In the data rows, 128 means zero.
A hidden rule labels the rows of this table. It goes by one to three of the table's principal directions, not those with the most spread.
[138, 178, 87, 138, 120, 158, 118, 105, 145, 78, 115, 152, 110, 115,
 143, 136, 157, 111, 133, 87, 129, 146, 108, 143, 144, 110, 125, 147,
 141, 102, 161, 108, 136, 54, 152, 149, 125, 116, 109, 114, 76, 83,
 185, 145, 143, 111, 131, 158] B
[127, 135, 122, 119, 78, 133, 148, 117, 167, 131, 96, 121, 148, 114,
 132, 108, 78, 117, 135, 87, 147, 138, 96, 161, 85, 109, 127, 124,
 127, 127, 143, 136, 90, 109, 117, 141, 120, 130, 118, 94, 92, 143,
 156, 151, 118, 145, 121, 134] D
[199, 169, 94, 50, 138, 166, 61, 104, 128, 100, 203, 156, 119, 170,
 48, 108, 103, 126, 190, 159, 139, 139, 126, 174, 139, 91, 66, 119,
 111, 150, 162, 143, 98, 96, 77, 128, 94, 131, 103, 102, 95, 55,
 129, 108, 206, 133, 128, 113] D
[112, 166, 96, 150, 107, 109, 153, 87, 169, 102, 98, 154, 171, 140,
 150, 178, 172, 126, 109, 80, 128, 159, 44, 134, 144, 115, 154, 157,
 112, 166, 173, 90, 125, 83, 162, 99, 117, 112, 143, 96, 43, 121,
 165, 110, 100, 147, 126, 139] D
[140, 148, 96, 140, 95, 133, 127, 111, 175, 107, 110, 137, 125, 131,
 96, 75, 75, 148, 211, 100, 141, 168, 104, 134, 68, 92, 137, 108,
 138, 141, 145, 128, 136, 127, 99, 141, 120, 137, 115, 121, 102, 100,
 155, 127, 126, 131, 117, 112] A
[119, 144, 88, 90, 131, 152, 124, 138, 165, 113, 144, 151, 151, 98,
 119, 107, 114, 124, 172, 105, 119, 149, 130, 116, 76, 43, 99, 127,
 115, 116, 137, 122, 104, 74, 121, 180, 85, 155, 81, 87, 112, 136,
 160, 159, 163, 116, 102, 153] C
[112, 107, 136, 127, 140, 135, 133, 153, 137, 169, 111, 120, 135, 121,
 185, 150, 128, 128, 103, 131, 105, 133, 131, 90, 109, 116, 108, 137,
 117, 137, 117, 122, 134, 121, 162, 129, 140, 133, 140, 123, 165, 182,
 124, 129, 98, 129, 106, 144] D
[142, 136, 145, 147, 103, 75, 124, 101, 134, 145, 102, 129, 174, 180,
 149, 183, 163, 153, 80, 129, 126, 127, 62, 117, 138, 172, 143, 146,
 135, 192, 154, 116, 125, 131, 104, 66, 158, 121, 190, 113, 78, 104,
 112, 95, 117, 192, 167, 113] C
[87, 152, 111, 187, 142, 107, 190, 126, 130, 116, 115, 186, 112, 113,
 137, 176, 179, 92, 114, 107, 110, 131, 114, 143, 132, 94, 187, 155,
 131, 134, 139, 72, 144, 84, 171, 120, 94, 159, 91, 107, 151, 201,
 122, 116, 106, 93, 97, 140] E
[221, 116, 143, 123, 87, 127, 81, 94, 167, 173, 80, 101, 144, 160,
 129, 63, 23, 151, 195, 146, 175, 146, 86, 180, 8, 117, 101, 106,
 179, 150, 184, 202, 92, 141, 1, 95, 135, 141, 165, 122, 53, 75,
 165, 114, 160, 169, 160, 92] E
[86, 126, 125, 141, 125, 138, 163, 167, 103, 91, 125, 124, 91, 96,
 129, 115, 147, 89, 108, 129, 125, 121, 177, 143, 158, 138, 150, 130,
 153, 77, 85, 113, 141, 97, 176, 168, 138, 118, 112, 141, 145, 154,
 148, 173, 138, 94, 121, 156] D
[121, 116, 137, 86, 98, 105, 133, 122, 169, 136, 137, 132, 206, 137,
 119, 139, 105, 132, 122, 113, 139, 136, 82, 130, 101, 108, 121, 126,
 101, 178, 127, 132, 79, 129, 109, 105, 99, 130, 125, 77, 84, 151,
 130, 143, 123, 169, 121, 127] C
[116, 167, 73, 114, 96, 112, 148, 39, 192, 76, 142, 146, 201, 149,
 71, 150, 168, 146, 175, 88, 149, 176, 46, 153, 136, 76, 143, 143,
 75, 202, 188, 86, 103, 111, 110, 86, 52, 120, 114, 86, 6, 82,
 161, 94, 107, 149, 112, 113] C
[102, 168, 43, 72, 98, 163, 135, 85, 198, 89, 138, 143, 166, 124,
 84, 117, 129, 117, 213, 101, 127, 204, 69, 147, 75, 19, 121, 131,
 82, 172, 162, 94, 89, 54, 132, 155, 65, 133, 103, 74, 29, 105,
 193, 144, 156, 125, 78, 147] C
[165, 66, 189, 106, 126, 136, 85, 226, 125, 221, 76, 90, 132, 120,
 213, 64, 22, 146, 112, 171, 119, 108, 164, 89, 29, 163, 84, 98,
 190, 115, 77, 208, 122, 149, 89, 142, 230, 146, 160, 144, 188, 168,
 104, 168, 150, 163, 139, 139] B
[100, 146, 108, 182, 123, 142, 157, 113, 99, 60, 100, 125, 81, 85,
 148, 126, 180, 84, 107, 105, 146, 135, 157, 174, 168, 153, 177, 139,
 179, 53, 121, 117, 160, 93, 172, 155, 139, 100, 117, 170, 77, 94,
 201, 163, 135, 75, 142, 163] D
[136, 124, 154, 189, 163, 92, 126, 131, 52, 99, 174, 152, 107, 109,
 102, 149, 179, 129, 92, 141, 133, 88, 205, 139, 204, 184, 137, 135,
 167, 89, 105, 120, 180, 178, 136, 93, 126, 134, 100, 188, 179, 103,
 86, 106, 128, 105, 147, 114] D
[84, 98, 137, 171, 166, 123, 127, 143, 87, 131, 109, 75, 84, 132,
 153, 114, 155, 180, 121, 143, 98, 136, 160, 44, 192, 209, 172, 113,
 113, 110, 77, 119, 224, 234, 202, 137, 210, 83, 194, 236, 187, 110,
 91, 84, 63, 106, 145, 115] C
[154, 147, 83, 99, 74, 169, 120, 72, 178, 98, 147, 139, 181, 134,
 56, 95, 87, 123, 183, 90, 148, 160, 106, 178, 90, 75, 94, 121,
 123, 154, 162, 115, 84, 96, 90, 121, 75, 144, 87, 93, 66, 86,
 171, 125, 143, 150, 101, 130] D
[132, 141, 118, 135, 104, 133, 124, 89, 129, 127, 127, 118, 145, 153,
 120, 168, 158, 134, 93, 98, 127, 138, 74, 134, 170, 152, 125, 147,
 109, 146, 164, 112, 114, 125, 147, 93, 140, 103, 159, 126, 88, 96,
 135, 106, 107, 158, 134, 124] D
[80, 128, 82, 136, 107, 159, 153, 108, 156, 57, 131, 118, 141, 107,
 97, 95, 164, 126, 153, 88, 125, 162, 144, 118, 141, 103, 154, 126,
 132, 104, 119, 95, 144, 107, 156, 163, 117, 117, 98, 146, 83, 103,
 190, 148, 115, 98, 112, 160] C
[129, 114, 137, 119, 126, 125, 130, 140, 134, 148, 131, 134, 142, 124,
 148, 137, 105, 107, 134, 149, 131, 138, 130, 141, 85, 104, 113, 129,
 143, 147, 111, 135, 112, 106, 129, 120, 101, 136, 134, 106, 125, 161,
 143, 147, 145, 139, 115, 138] B
[97, 87, 148, 153, 92, 142, 161, 132, 144, 124, 78, 86, 124, 78,
 168, 79, 98, 115, 116, 100, 152, 127, 172, 144, 95, 148, 152, 108,
 157, 83, 97, 149, 133, 159, 130, 151, 152, 123, 102, 159, 129, 155,
 171, 170, 81, 98, 119, 150] C
[108, 136, 104, 86, 100, 140, 140, 115, 162, 115, 114, 95, 115, 144,
 105, 88, 99, 144, 171, 127, 129, 149, 121, 126, 113, 111, 136, 108,
 89, 145, 124, 121, 123, 140, 121, 171, 132, 116, 143, 122, 112, 128,
 135, 122, 116, 124, 130, 121] E
[169, 106, 180, 163, 146, 97, 120, 140, 114, 165, 121, 151, 124, 159,
 151, 138, 103, 128, 109, 162, 131, 97, 130, 139, 104, 161, 149, 129,
 170, 151, 126, 148, 140, 152, 88, 78, 136, 150, 141, 133, 165, 169,
 94, 98, 123, 137, 153, 111] C
[122, 132, 120, 141, 110, 132, 141, 119, 139, 101, 127, 152, 128, 121,
 145, 144, 147, 91, 113, 108, 138, 145, 119, 169, 114, 113, 144, 134,
 164, 118, 137, 124, 115, 84, 130, 128, 125, 130, 102, 113, 85, 135,
 186, 153, 145, 112, 122, 158] D
[101, 118, 125, 98, 120, 140, 139, 127, 147, 112, 104, 83, 102, 129,
 133, 88, 102, 139, 158, 143, 131, 137, 157, 111, 137, 141, 143, 102,
 88, 125, 95, 126, 155, 173, 146, 170, 141, 102, 144, 152, 147, 141,
 133, 125, 83, 95, 130, 120] E
[129, 134, 120, 141, 142, 149, 114, 131, 108, 137, 106, 104, 78, 120,
 166, 131, 145, 130, 118, 131, 115, 130, 147, 108, 137, 137, 116, 135,
 133, 91, 135, 130, 155, 119, 151, 154, 159, 115, 154, 158, 148, 112,
 142, 128, 122, 108, 137, 137] D
[156, 155, 126, 184, 159, 124, 123, 122, 75, 145, 145, 167, 105, 102,
 104, 164, 163, 109, 111, 116, 131, 104, 108, 160, 146, 121, 130, 162,
 156, 93, 176, 131, 110, 91, 121, 88, 100, 151, 108, 127, 131, 101,
 99, 129, 171, 132, 121, 117] B
[89, 94, 121, 69, 192, 195, 109, 206, 127, 137, 115, 42, 37, 72,
 163, 12, 61, 177, 207, 162, 114, 132, 237, 26, 151, 137, 79, 65,
 55, 44, 49, 173, 201, 228, 196, 255, 185, 82, 126, 206, 252, 128,
 106, 148, 78, 45, 98, 114] C
[157, 128, 134, 104, 144, 125, 100, 134, 121, 104, 170, 155, 137, 123,
 118, 135, 143, 104, 128, 142, 143, 116, 145, 153, 115, 95, 109, 134,
 156, 105, 140, 150, 100, 87, 81, 132, 89, 142, 94, 103, 98, 114,
 163, 160, 187, 114, 142, 142] C
[140, 119, 152, 162, 85, 77, 136, 126, 124, 161, 111, 123, 126, 162,
 105, 129, 104, 147, 125, 124, 132, 127, 89, 139, 88, 147, 161, 130,
 156, 163, 146, 133, 113, 154, 73, 81, 157, 146, 163, 127, 127, 139,
 91, 112, 127, 176, 150, 99] B
[106, 130, 114, 129, 111, 136, 161, 113, 175, 138, 98, 136, 160, 114,
 159, 138, 126, 118, 129, 100, 131, 147, 92, 133, 92, 93, 132, 133,
 113, 153, 143, 115, 106, 98, 139, 131, 105, 137, 110, 88, 99, 161,
 156, 138, 104, 132, 101, 144] B
[114, 119, 126, 147, 70, 142, 139, 107, 151, 125, 66, 64, 99, 128,
 149, 86, 90, 149, 132, 87, 143, 153, 111, 128, 124, 173, 149, 112,
 125, 111, 131, 138, 146, 174, 142, 140, 193, 87, 168, 170, 106, 106,
 159, 127, 64, 129, 140, 123] D
[76, 145, 98, 127, 119, 123, 178, 120, 122, 73, 143, 108, 103, 113,
 71, 105, 145, 122, 166, 132, 141, 145, 152, 148, 189, 129, 147, 119,
 90, 123, 102, 96, 147, 147, 176, 149, 96, 97, 123, 144, 117, 119,
 123, 129, 107, 104, 107, 111] B
[76, 112, 136, 160, 150, 127, 182, 120, 153, 123, 111, 145, 171, 77,
 170, 157, 168, 119, 86, 85, 120, 102, 144, 93, 142, 109, 151, 141,
 100, 109, 117, 96, 136, 130, 172, 145, 78, 146, 76, 109, 162, 195,
 132, 137, 63, 97, 105, 151] D
[80, 127, 126, 181, 143, 138, 164, 126, 95, 117, 144, 133, 79, 114,
 104, 145, 175, 129, 93, 88, 96, 109, 143, 105, 193, 148, 185, 148,
 111, 96, 125, 83, 159, 154, 188, 129, 138, 131, 108, 169, 199, 172,
 83, 104, 78, 94, 116, 137] B
[143, 99, 148, 95, 76, 137, 118, 136, 150, 123, 117, 101, 158, 124,
 141, 86, 71, 114, 127, 136, 154, 129, 163, 158, 71, 135, 97, 102,
 173, 125, 93, 162, 99, 118, 84, 148, 135, 128, 125, 112, 98, 119,
 179, 178, 154, 152, 145, 149] B
[81, 117, 100, 74, 90, 175, 142, 79, 155, 80, 144, 78, 135, 129,
 81, 88, 159, 141, 129, 97, 127, 130, 148, 125, 155, 124, 148, 107,
 86, 122, 119, 113, 102, 143, 112, 184, 130, 116, 101, 135, 92, 91,
 156, 144, 121, 114, 137, 157] B
[99, 113, 136, 111, 179, 96, 141, 173, 129, 156, 178, 197, 188, 98,
 139, 192, 166, 100, 115, 146, 105, 121, 130, 95, 92, 48, 117, 143,
 110, 152, 109, 111, 97, 89, 135, 117, 55, 181, 67, 65, 172, 210,
 105, 159, 158, 120, 77, 141] D
[180, 113, 192, 162, 185, 113, 93, 143, 64, 138, 152, 145, 117, 120,
 166, 169, 170, 119, 47, 153, 141, 55, 171, 128, 198, 197, 106, 146,
 165, 79, 131, 162, 142, 146, 112, 88, 132, 124, 117, 150, 171, 109,
 100, 126, 137, 118, 169, 123] C
[110, 149, 127, 83, 154, 98, 126, 166, 134, 133, 144, 147, 135, 136,
 131, 152, 123, 130, 148, 158, 118, 132, 95, 94, 131, 108, 125, 122,
 83, 160, 101, 126, 118, 113, 154, 150, 107, 117, 153, 82, 135, 144,
 100, 148, 157, 146, 127, 115] B
[135, 94, 145, 97, 117, 127, 125, 135, 189, 172, 77, 85, 164, 123,
 189, 89, 48, 157, 166, 134, 154, 154, 103, 106, 63, 124, 95, 94,
 100, 156, 120, 176, 121, 179, 116, 139, 140, 105, 155, 116, 109, 142,
 154, 132, 81, 143, 116, 107] C
[126, 110, 132, 123, 102, 159, 128, 152, 137, 140, 102, 92, 100, 115,
 139, 73, 74, 131, 144, 119, 131, 135, 151, 127, 99, 140, 118, 108,
 144, 102, 108, 150, 129, 140, 131, 159, 170, 120, 132, 147, 149, 133,
 140, 152, 118, 126, 121, 136] B
[180, 149, 94, 106, 131, 197, 89, 155, 128, 160, 141, 142, 63, 120,
 110, 86, 64, 109, 181, 116, 122, 149, 117, 159, 71, 67, 69, 126,
 149, 81, 176, 164, 91, 66, 109, 166, 142, 146, 102, 112, 147, 114,
 149, 147, 192, 117, 95, 134] C
[157, 149, 118, 141, 106, 114, 115, 103, 128, 119, 138, 143, 117, 164,
 100, 141, 138, 127, 132, 117, 133, 142, 79, 163, 121, 120, 144, 148,
 152, 147, 177, 124, 110, 98, 93, 89, 129, 130, 146, 120, 76, 107,
 138, 110, 153, 148, 146, 123] C
[109, 121, 118, 136, 198, 178, 137, 165, 127, 178, 145, 183, 131, 100,
 190, 187, 169, 95, 84, 119, 72, 114, 132, 79, 113, 64, 102, 159,
 119, 110, 133, 101, 121, 53, 193, 156, 101, 172, 82, 91, 210, 217,
 122, 132, 137, 100, 77, 178] C
[135, 112, 130, 78, 110, 110, 116, 122, 157, 137, 149, 130, 185, 159,
 122, 138, 107, 133, 143, 154, 134, 150, 116, 132, 93, 107, 96, 113,
 115, 188, 115, 133, 105, 136, 101, 115, 109, 131, 140, 96, 99, 133,
 141, 122, 141, 160, 123, 121] E
[143, 107, 119, 68, 46, 149, 113, 117, 178, 125, 83, 42, 101, 149,
 132, 30, 10, 141, 208, 144, 176, 188, 132, 176, 55, 141, 96, 67,
 133, 141, 107, 186, 116, 177, 87, 171, 182, 79, 178, 147, 64, 82,
 201, 151, 122, 140, 136, 110] D
[150, 121, 133, 98, 84, 143, 106, 126, 161, 164, 79, 75, 136, 125,
 165, 92, 64, 150, 136, 111, 143, 139, 105, 123, 78, 133, 87, 115,
 120, 125, 144, 166, 103, 136, 101, 145, 165, 111, 164, 120, 100, 107,
 150, 146, 115, 160, 140, 124] C
[109, 123, 121, 118, 117, 123, 148, 102, 173, 126, 103, 128, 190, 142,
 165, 149, 145, 131, 114, 126, 124, 144, 98, 118, 113, 120, 136, 136,
 114, 184, 125, 105, 127, 109, 142, 111, 112, 125, 142, 102, 79, 150,
 152, 114, 100, 147, 125, 148] C
[161, 126, 147, 162, 167, 165, 74, 159, 47, 124, 90, 66, 20, 128,
 170, 91, 139, 146, 107, 174, 121, 103, 198, 94, 199, 237, 118, 117,
 173, 39, 101, 165, 211, 166, 158, 159, 239, 76, 200, 238, 176, 37,
 125, 123, 134, 96, 182, 122] E
[135, 110, 177, 143, 144, 64, 132, 160, 85, 123, 170, 158, 157, 141,
 118, 170, 164, 116, 71, 164, 134, 88, 155, 141, 168, 165, 134, 144,
 162, 145, 103, 128, 127, 137, 109, 71, 116, 139, 124, 122, 143, 156,
 86, 129, 148, 149, 150, 120] C
[135, 153, 112, 145, 150, 114, 111, 108, 109, 102, 142, 135, 131, 113,
 138, 153, 181, 144, 120, 120, 131, 130, 135, 117, 168, 133, 108, 145,
 128, 118, 146, 119, 154, 121, 139, 116, 119, 117, 127, 145, 98, 72,
 135, 120, 135, 126, 140, 130] A
[142, 86, 171, 57, 205, 165, 75, 189, 88, 221, 150, 98, 107, 117,
 183, 137, 111, 140, 95, 190, 96, 80, 167, 55, 128, 137, 66, 110,
 82, 104, 93, 182, 109, 161, 132, 171, 158, 134, 143, 129, 236, 152,
 64, 145, 157, 124, 125, 129] C
[173, 126, 142, 139, 105, 172, 88, 148, 105, 155, 83, 68, 12, 121,
 176, 68, 59, 136, 131, 119, 136, 124, 171, 143, 114, 171, 95, 115,
 162, 53, 142, 176, 156, 150, 121, 166, 220, 102, 156, 190, 175, 109,
 144, 135, 109, 100, 151, 128] C
[80, 108, 106, 62, 90, 140, 177, 91, 200, 77, 162, 140, 200, 132,
 71, 100, 116, 103, 169, 119, 149, 152, 128, 171, 97, 70, 156, 97,
 91, 182, 99, 107, 78, 126, 104, 155, 54, 142, 60, 72, 72, 167,
 173, 146, 127, 114, 96, 148] D
Here are more rows. What is the label of each one?
[156, 143, 113, 66, 120, 175, 110, 120, 146, 131, 142, 127, 147, 140,
 112, 112, 103, 117, 129, 128, 135, 119, 105, 158, 125, 113, 82, 123,
 118, 133, 145, 149, 71, 77, 109, 157, 119, 125, 120, 81, 86, 95,
 144, 145, 183, 157, 132, 145] B
[106, 123, 150, 144, 132, 76, 137, 125, 92, 83, 141, 116, 147, 127,
 106, 142, 180, 143, 96, 146, 138, 103, 170, 113, 204, 190, 155, 126,
 124, 125, 91, 111, 168, 185, 134, 106, 135, 108, 137, 166, 130, 99,
 100, 119, 103, 123, 158, 109] D
[205, 167, 123, 195, 148, 145, 100, 79, 109, 176, 94, 158, 108, 152,
 149, 172, 126, 132, 113, 111, 126, 116, 65, 152, 126, 145, 112, 161,
 153, 128, 212, 131, 134, 102, 118, 73, 132, 139, 162, 132, 124, 85,
 116, 65, 129, 154, 143, 104] E
[58, 119, 91, 62, 119, 105, 170, 106, 178, 44, 178, 151, 216, 104,
 99, 146, 166, 94, 164, 141, 146, 171, 170, 143, 131, 56, 126, 108,
 78, 166, 71, 83, 124, 124, 156, 161, 25, 125, 66, 86, 73, 158,
 199, 156, 119, 85, 85, 148] E
[169, 119, 160, 134, 164, 126, 95, 159, 103, 138, 149, 162, 128, 135,
 164, 156, 128, 107, 97, 157, 128, 107, 147, 129, 136, 148, 100, 132,
 168, 114, 115, 151, 137, 111, 131, 112, 133, 130, 125, 123, 154, 132,
 135, 135, 157, 126, 140, 136] D
[125, 107, 129, 97, 87, 113, 139, 103, 180, 105, 130, 123, 194, 139,
 114, 110, 102, 126, 148, 124, 153, 145, 126, 149, 80, 100, 125, 111,
 131, 160, 121, 132, 101, 133, 82, 128, 89, 135, 114, 97, 73, 138,
 176, 139, 123, 140, 132, 132] E
[61, 130, 92, 68, 125, 170, 169, 154, 177, 112, 133, 134, 141, 92,
 129, 110, 118, 100, 145, 103, 103, 143, 135, 109, 104, 48, 135, 127,
 74, 122, 99, 94, 98, 71, 181, 205, 84, 141, 78, 77, 143, 212,
 148, 172, 122, 94, 80, 175] C
[197, 157, 122, 141, 128, 158, 87, 108, 98, 155, 131, 133, 58, 151,
 99, 111, 95, 134, 149, 132, 130, 115, 133, 167, 129, 142, 100, 128,
 142, 110, 178, 146, 130, 133, 88, 116, 158, 142, 126, 152, 164, 85,
 96, 88, 148, 124, 136, 101] E
[103, 126, 122, 104, 164, 173, 138, 150, 112, 116, 153, 133, 94, 86,
 117, 110, 132, 107, 128, 128, 112, 100, 196, 115, 160, 108, 121, 119,
 94, 75, 97, 117, 136, 130, 166, 188, 106, 141, 67, 136, 209, 165,
 110, 145, 119, 67, 99, 145] E
[150, 152, 114, 155, 104, 107, 148, 75, 182, 115, 115, 165, 182, 163,
 111, 143, 136, 143, 136, 88, 138, 138, 47, 154, 107, 105, 154, 151,
 134, 186, 194, 107, 106, 96, 88, 77, 92, 145, 121, 84, 51, 130,
 139, 85, 113, 163, 139, 122] B
[124, 163, 102, 156, 122, 108, 138, 109, 109, 100, 105, 119, 74, 147,
 96, 120, 134, 130, 179, 149, 141, 155, 106, 147, 141, 145, 167, 117,
 132, 125, 133, 120, 158, 137, 134, 140, 137, 102, 180, 152, 97, 70,
 139, 114, 146, 122, 148, 93] D
[142, 172, 105, 162, 94, 124, 124, 71, 83, 79, 125, 92, 55, 128,
 64, 115, 158, 134, 138, 97, 163, 131, 106, 189, 200, 176, 157, 135,
 131, 78, 180, 134, 130, 150, 113, 117, 150, 84, 154, 177, 63, 17,
 138, 120, 139, 122, 164, 97] C
[95, 105, 147, 93, 124, 89, 145, 148, 135, 106, 167, 138, 166, 147,
 118, 149, 153, 120, 101, 146, 123, 123, 138, 124, 145, 123, 148, 131,
 116, 165, 94, 112, 116, 133, 128, 116, 109, 129, 119, 107, 119, 184,
 119, 137, 127, 131, 133, 141] D
[149, 172, 106, 174, 136, 122, 139, 118, 140, 159, 105, 195, 154, 135,
 162, 200, 149, 111, 103, 101, 105, 139, 65, 134, 117, 100, 115, 169,
 134, 167, 176, 87, 128, 55, 164, 80, 113, 157, 123, 83, 128, 155,
 116, 96, 120, 154, 97, 133] E
[135, 99, 168, 116, 120, 109, 128, 144, 122, 136, 117, 107, 148, 145,
 146, 121, 121, 133, 88, 156, 133, 97, 162, 125, 142, 172, 126, 123,
 138, 139, 102, 138, 133, 156, 106, 112, 151, 126, 141, 137, 145, 153,
 107, 122, 107, 136, 152, 126] E
[155, 108, 143, 99, 133, 132, 97, 152, 127, 158, 125, 77, 106, 152,
 144, 87, 76, 169, 153, 161, 136, 140, 135, 110, 135, 164, 79, 107,
 115, 142, 121, 170, 147, 186, 126, 122, 179, 90, 179, 163, 136, 106,
 107, 104, 112, 148, 136, 99] B
[87, 99, 119, 94, 142, 142, 130, 147, 142, 115, 118, 77, 107, 102,
 155, 79, 100, 144, 177, 154, 131, 160, 185, 90, 122, 126, 120, 89,
 93, 111, 70, 141, 174, 192, 168, 184, 142, 95, 139, 174, 151, 135,
 154, 138, 88, 80, 110, 126] E
[110, 153, 103, 134, 142, 134, 149, 95, 136, 99, 141, 158, 149, 126,
 114, 160, 173, 117, 122, 109, 123, 130, 102, 135, 158, 113, 148, 140,
 110, 139, 140, 98, 123, 100, 154, 132, 91, 129, 110, 106, 98, 116,
 139, 118, 135, 124, 124, 141] C
[130, 119, 137, 97, 121, 128, 103, 144, 123, 124, 143, 93, 131, 126,
 101, 91, 94, 164, 149, 130, 135, 127, 143, 98, 151, 158, 103, 103,
 102, 124, 101, 149, 134, 184, 127, 138, 153, 103, 141, 149, 144, 87,
 100, 137, 120, 146, 134, 105] B
[67, 127, 116, 106, 87, 120, 176, 105, 160, 117, 110, 101, 173, 122,
 112, 131, 152, 141, 106, 92, 125, 129, 95, 115, 143, 131, 158, 125,
 80, 160, 118, 101, 96, 134, 141, 144, 126, 120, 129, 100, 91, 134,
 118, 143, 102, 158, 124, 138] B
[154, 140, 164, 214, 196, 85, 120, 144, 34, 181, 151, 183, 92, 123,
 147, 223, 213, 114, 44, 142, 99, 71, 119, 125, 173, 152, 150, 186,
 167, 105, 171, 117, 137, 105, 129, 53, 128, 167, 132, 145, 189, 152,
 46, 98, 156, 133, 143, 120] C
[121, 121, 118, 115, 112, 150, 121, 141, 156, 152, 86, 98, 124, 120,
 180, 114, 100, 132, 139, 122, 123, 159, 113, 107, 87, 115, 108, 123,
 123, 130, 125, 138, 130, 113, 149, 147, 158, 113, 155, 127, 116, 135,
 162, 147, 109, 131, 113, 142] C
[106, 146, 101, 136, 133, 135, 141, 143, 135, 118, 93, 132, 108, 126,
 161, 134, 130, 111, 146, 141, 111, 159, 126, 115, 112, 113, 142, 131,
 133, 126, 108, 104, 161, 91, 179, 158, 139, 118, 158, 132, 126, 144,
 160, 133, 126, 110, 118, 143] E
[137, 145, 145, 181, 121, 90, 134, 95, 71, 93, 153, 128, 73, 135,
 85, 155, 186, 126, 91, 111, 146, 96, 139, 166, 199, 175, 167, 146,
 149, 87, 161, 122, 138, 156, 101, 99, 130, 118, 128, 164, 125, 88,
 111, 113, 129, 114, 171, 106] C
[100, 133, 137, 163, 110, 91, 160, 106, 139, 116, 76, 116, 152, 130,
 154, 141, 144, 148, 98, 101, 133, 126, 95, 114, 155, 182, 185, 127,
 117, 145, 121, 112, 156, 170, 153, 113, 162, 106, 159, 147, 101, 125,
 120, 107, 72, 139, 152, 119] D
[148, 145, 137, 166, 112, 115, 125, 117, 111, 111, 130, 148, 116, 132,
 124, 153, 150, 115, 96, 102, 140, 116, 113, 154, 153, 154, 136, 142,
 161, 109, 151, 127, 125, 110, 120, 103, 138, 125, 122, 126, 114, 102,
 140, 134, 135, 137, 146, 127] C
[138, 146, 84, 63, 80, 137, 131, 69, 199, 90, 146, 118, 172, 159,
 66, 94, 86, 135, 217, 131, 163, 181, 94, 176, 94, 71, 96, 103,
 83, 193, 151, 123, 91, 126, 86, 131, 63, 115, 119, 82, 39, 89,
 177, 115, 132, 144, 108, 105] D
[81, 83, 166, 152, 175, 94, 147, 169, 111, 147, 109, 115, 171, 97,
 181, 138, 153, 156, 93, 154, 109, 104, 178, 45, 155, 174, 148, 117,
 113, 131, 57, 121, 187, 203, 176, 122, 149, 127, 136, 169, 196, 169,
 81, 121, 68, 116, 123, 124] D
